In the data rows, zero lies at 4.5, halfway between 4 and 5.
Every row has a hidden score from 0 to 16. What is each row's score? 8 is about the middle.
[2 4 3 5 4 5 5 4] 11
[4 6 6 4 4 4 5 6] 11
[4 2 4 4 4 5 5 3] 11
[5 4 2 6 5 5 5 5] 11
[4 5 6 2 5 4 3 5] 5
[7 3 3 4 7 5 4 2] 8
[4 3 4 5 1 5 5 5] 11
[3 3 6 4 1 5 4 5] 8
[5 4 4 5 4 4 6 4] 13
[3 6 5 3 4 4 3 7] 5
[5 4 5 4 4 4 3 1] 5
[5 4 4 7 3 5 5 3] 11
[2 4 7 4 0 4 4 4] 8
[5 5 3 5 5 3 7 4] 16
[2 5 7 4 3 4 4 6] 8
[3 4 4 6 4 4 9 3] 16
[4 6 4 4 6 4 5 4] 11
[4 5 4 2 6 3 3 5] 5
[5 4 2 2 7 5 3 4] 5
[7 5 0 4 9 3 3 4] 5
[5 3 0 3 7 5 0 6] 0
[4 7 3 0 5 3 2 4] 3
[0 8 6 9 5 2 6 3] 13
[4 3 7 5 3 5 1 6] 0
[2 3 7 9 1 7 9 9] 16
[3 4 3 6 2 6 9 6] 16
[4 6 2 5 7 4 6 4] 13
[8 3 4 3 8 4 3 4] 5
[6 3 2 5 3 5 2 6] 3
[4 9 8 4 4 3 3 5] 5
[4 7 7 4 7 4 3 7] 5
[6 4 3 4 5 6 5 3] 11
[5 4 3 7 3 5 7 4] 16
[7 7 6 3 6 3 2 7] 3
[6 3 4 5 8 5 4 3] 8
[7 4 3 6 4 4 5 5] 11
[3 6 7 3 3 4 3 7] 5
[7 3 4 5 8 6 6 2] 13
[4 3 3 7 4 5 4 4] 8
[4 6 6 3 5 4 4 5] 8
[5 5 2 5 3 5 7 4] 16
[2 5 6 2 5 4 3 5] 5
[7 3 3 4 6 4 4 3] 8
[6 3 6 4 4 5 4 5] 8
[2 3 7 5 4 4 5 4] 11
[4 5 6 3 2 4 4 6] 8
[5 3 3 5 6 5 3 1] 5
[4 5 4 6 4 4 5 6] 11
[3 5 6 4 3 5 5 5] 11
[4 3 3 5 6 5 6 4] 13
[3 7 6 3 6 5 4 6] 8
[5 2 5 4 7 5 4 2] 8
[7 5 5 6 2 5 5 4] 11
[1 7 8 3 2 4 6 5] 13
[7 4 2 5 7 5 6 4] 13
[4 6 5 3 4 4 4 6] 8
[6 3 3 5 8 4 3 0] 5
[4 3 5 4 2 4 4 5] 8
[3 4 6 5 5 6 5 4] 11
[2 4 5 5 3 3 5 5] 11
[2 8 4 4 2 3 1 9] 0
[4 7 4 3 4 3 3 3] 5
[3 3 3 7 3 4 8 2] 16
[5 6 5 3 6 5 5 4] 11
[3 5 3 2 5 4 5 5] 11
[5 3 1 1 8 6 2 4] 3
[8 6 1 4 6 4 2 3] 3
[6 4 1 3 4 5 0 8] 0
[7 9 2 0 7 4 0 4] 0
[4 3 0 7 7 5 6 6] 13
[7 7 3 3 4 4 1 6] 0
[3 4 2 5 9 3 4 2] 8
[7 5 3 4 6 4 3 2] 5
[8 3 2 6 4 4 4 4] 8
[5 8 6 2 5 4 3 5] 5
[4 4 6 3 4 4 4 4] 8
[6 4 4 5 4 3 5 2] 11
[4 4 4 4 4 5 4 5] 8
[6 3 6 5 4 5 4 4] 8
[3 4 6 7 5 3 7 4] 16
[1 4 5 4 4 6 5 4] 11
[3 5 5 4 6 3 5 5] 11
[2 6 5 4 4 5 5 6] 11
